In the rows, 128 means zero.
Where one turn sends some rows of the set: a few examples, then the rows asked:
j_232: [141 168 135 140 128 121 117 153 131 128 111 145 114 152 110 139 121 110
 123 101 121 129 167]
j_862: [123 127 145 114 145 118 119 121 149 149 129 150 157 107 131 129 107 129
 131  90 120 156 111]
j_568: [149 116 129 132 112 152 136 119 133 128 152 113 107 145 147 145 127 107
 129 158 148 100 144]
j_471: [155 135 133 120 144 117 142 148 138 148  99 138 116 133  84 105 162 124
 140 125 149 131 100]
j_969: [136 127 142 122 121 145 125 128 104 128 105 130 129 120 125 137 196 133
 118 123 134 135  89]
j_404: [138 115 102 148 106 142 110 139 125 156 120 149 161 110 133 141 119 109
 163 127 137 132 153]
j_814: [134 120 148 151 109 141 125 147 144 141 164 137 169  92 138 126 120 148
 149 131 142 126 133]
j_278: [127 120 147 138 139 132 150 137 118 162 113 159 103 162 109 130 155 111
 146 118 140 110  88]
j_52: [135 127 127 122  90 139 128 101 164 125 156 145 119 148 136 122 122 140
 146 135 134 136 111]
j_243: [132 116 144 166 150 108 135 128 105 129 168 124 153 118 102  99 124 133
 150 113 137 139 128]
j_630: [146 131 130 143 121 130 142 133 136 130 120 135 125 159 109 135 165 132
 139 128 132 125  61]
j_444: [136 107 132 170 123 140 121 117 141 153 124 139 129  92 123 121 112 134
 129 161 132 120 159]
j_300: [131 118 145 136 136 149 148 136 109 124 115 130  95 135 122 147 151 124
 124 136 145  97  75]
j_581: [126 121 142 141 128 129 134 133 123 119 141 138 121 136 124 124 112 117
  59 114 132 133 143]
j_813: [147 104 110 157 133 143 134 142 115 103 113 134 115 109 107  94 129 140
 132 133 123 155 143]
j_799: [119 109 163 138 138 104 115 136 106 138 123 134 111 127 105 129 155 113
 123 110 167 100  95]
j_401: [178 112 139 144 123 119 118 138 157 122 132 148 119 106 146 136 132 123
  85 128 133 139 134]
j_350: [101 123 138 119 125 154 132 129 144 157 136 124 126 164 132 126 118 112
 168 125 128 118 143]
j_15: [145 140 149 140 159 129 108 147 127 149 106 116 136 118 140 162 132  97
 135 117 119 118 159]
j_67: [136 177 137 116 131 130 139 111 116 125 148 132 155 126 122 142 122 132
 112 100 118 146 124]
j_846: [143 125 134 156 122 137 118 138  75 118 138 152 127 113 136 134 154 121
 164 105 131 136 154]

j_404 moves to j_814
j_67 moves to j_581
And these:
j_52 moves to j_568
j_630 moves to j_300
j_15 moves to j_862
j_243 moves to j_813
j_969 moves to j_799

Where one turn sends some rows of the set: a few examples, then the rows asked:
j_371: [140 106 158 166 116 142 144 121  98 147 134 126 129 172 128 151]
j_165: [107 132 143 109 117 116 138 125 138 139 149  94 113 151 113 148]
j_923: [170 106  99 136 101 140 162 109  99 137 132 149 144 155 128 132]
j_895: [123 153 124 148 125 132 129 119  94 153 170  81 138 167 122 140]
j_200: [148  97 113 122 122 143 121 114 130 197 140 113 110 156 134 144]
j_62: [169 116  88 118 102 138 153 126 131 150 176 122 116 154 165 136]
j_894: [123 135 123 124 144 132 155 144 127 170 139 114 132 117 138 132]
j_529: [ 98 132 158 125 124 127 113 121 117 146 140 136 125 155 132 147]
j_326: [148 114 146 133 107 140 114 136 120  99 119  96 121 131 133 150]
j_795: [166 115 115 130 101 124 120 107 120 154 154 119 146 190 171 119]
j_119: [141 137 112 118 113 138 127 106 138 106 139 105 173 164 130 139]
j_30: [136 122 123 168 101 153 149 113  98 133 160 151 125 160 127 139]
j_755: [172 136 104 123 119 166 127 129  95 154 128  75 133 141 152 127]
j_169: [133 122 105 124 120 126 124 104 135  90 140 122 147 140 141 143]
j_466: [155  95 112 114 128 135 117 112 120 149 125 121 120 108 156 121]
j_902: [110 121 151 132 129 152 105 127  95 136 119 116 135 167 117 135]
j_175: [138 108 154 129  94 153 146 122 120 144 162 157 137 132 132 123]
j_214: [115 155 132 128 110 148 126 154 145 114 160 112 138 144 134 127]
j_418: [139 141  86 116 120 153 128 107  74 158 152  96 132 156 134 128]
j_320: [132 103 114 122 141 173 147 122 128 125 127 126 135 128 164 139]
j_851: [142 124 113 140 142 176 150 141 105 150 134 111 118 132 109 144]
j_122: [166 104 143 115 127 118 121 134 146 171 131 116 120 129 142 129]
j_604: [159 150 115 128 111 144 115 107 113 152 169 125 132 175 137  90]
j_102: [139 170 130 115 114 141 114 146 130 165 159 120 146 161 147 150]
j_657: [147 107 129 134 136 109 157 142 114 171 145 114 119 122 123 139]
j_80: [140 112 145 132 105 133 138 167  80 142 136 104 132 179 137 134]
j_721: [160 134  78 109 107 126 136 124 106 151 156  96 141 186 138 126]
j_831: [155 122 125 143 114 155 116 121  92 148 128  70 146 172 155 127]
j_187: [105 152 107 114 128 116 115 133 129 135 152 127 111 142 143 138]
j_723: [133 126 128 166  84 124 125 126 129 128 145 140 114 161 120 113]
j_950: [148 156 126 125 101 152 121 131 137 146 169 128 139 189 162 131]
j_422: [151 122 134 129  85 105 119 163 116 150 157 116 134 147 107 130]
j_100: [145 127 106  97 122 142  95 127  95 138 177  92 145 138 134 128]
j_673: [151 134 105 121 115 132 129 136 164 170 146 111 133 141 139 101]
j_357: [140 120 131 109 103 138 117 150 152 103 143  91 149 159 128 136]
j_571: [146 127 124 115 107 161 132 137 129 104 147 115 119 189 112 154]
j_208: [156 101  87  97 128 153 148 134 125 129 162 116 137 148 162 135]
j_778: [132 139  91 131  98 137 123  80 137 132 153 121 118 152 122 143]
j_854: [143 100 125 148  81 157 129 144  75 140 141 109 128 137 136 145]
j_628: [137  75 124 123 112 139 121 135  79 144 127 112 110 154 141 127]
j_766: [172  98 100 117 140 150 131 128 146 139 131 130 151 144 137 150]
j_579: [142  63 120 122 117 138 136 115 108 116 140 115 121 146 139 116]
j_637: [161 126 118 151  83 114 142 143 115 143 142 139 114 177 134 115]
j_748: [180 106 144 121 112 154 125 104 123 139 144  90 163 153 141 116]

j_748 moves to j_778
j_902 moves to j_579
j_950 moves to j_529
And these:
j_165 moves to j_854
j_214 moves to j_371
j_326 moves to j_923
j_30 moves to j_122
j_119 moves to j_723
j_187 moves to j_80
j_571 moves to j_175
j_169 moves to j_637

Where one turn sends some rows of the set: a few examples, then the rows asked:
j_291: [152  98 145 113 152 144 162  86 143 147 140 109 118]
j_922: [120  71 144 106 120 160 166 142 145 172 143 118 112]
j_263: [123  73 145 110 132 160 153 149 140 181 143 126 108]
j_318: [150 144 148 132 157 124 148 174 135 166 137 111 138]
j_126: [180 105 147 117 110 116 157 187 145 163 132 100 120]
j_761: [179 102 148 113 110 120 159 191 146 161 132  99 122]
j_715: [192 100 139 109 191 141 159 153 147 155 143 123 115]
j_484: [189 121 135 128 161 114 173 113 151 148 140 106 112]
j_50: [178 103 147 113 108 119 161 188 147 159 132  98 122]
j_971: [143 143 143 125 127 122 180 153 148 142 138  89 146]
j_621: [126  82 146 121 133 149 145 142 135 189 142 128 103]
j_130: [183  95 134  97 159 144 195 136 163 127 144 100 125]
j_166: [178 105 147 115 106 116 161 186 146 160 132  97 121]
j_354: [193 116 138 126 181 121 156 133 144 160 141 119 109]
j_639: [119  79 142 113 110 150 171 128 146 170 142 112 111]
j_66: [151  79 147  94 164 167 164 111 146 142 142 114 124]
j_955: [122  88 143 124 111 139 162 121 142 178 141 115 106]
j_616: [156 101 148 119 163 142 148  92 137 159 140 118 114]
j_492: [148 151 146 136 139 114 161 155 140 157 136  99 139]
j_689: [143 122 147 104 151 151 172 189 147 143 141 102 151]
j_645: [125  89 144 128 123 139 149 128 136 187 140 123 103]
j_590: [147 129 149 115 164 142 153 191 139 158 139 112 144]
j_167: [140 129 144 108 133 141 186 170 152 135 139  90 151]
j_744: [187  89 137  95 179 152 178 154 156 138 144 112 123]
j_271: [150  88 145 101 151 157 170  95 148 139 141 107 123]
j_148: [179 104 148 115 111 118 157 191 145 163 132 100 121]
j_783: [157  93 149 112 176 152 141 108 136 162 140 125 114]
j_456: [154  82 148  99 176 165 149 118 140 153 142 123 120]
j_578: [185 110 133 114 150 125 193 116 160 133 142  97 119]
j_774: [179 106 147 117 108 115 159 186 145 162 131  98 121]

j_456 moves to j_66
j_971 moves to j_492
And these:
j_126 moves to j_148
j_639 moves to j_955
j_715 moves to j_744

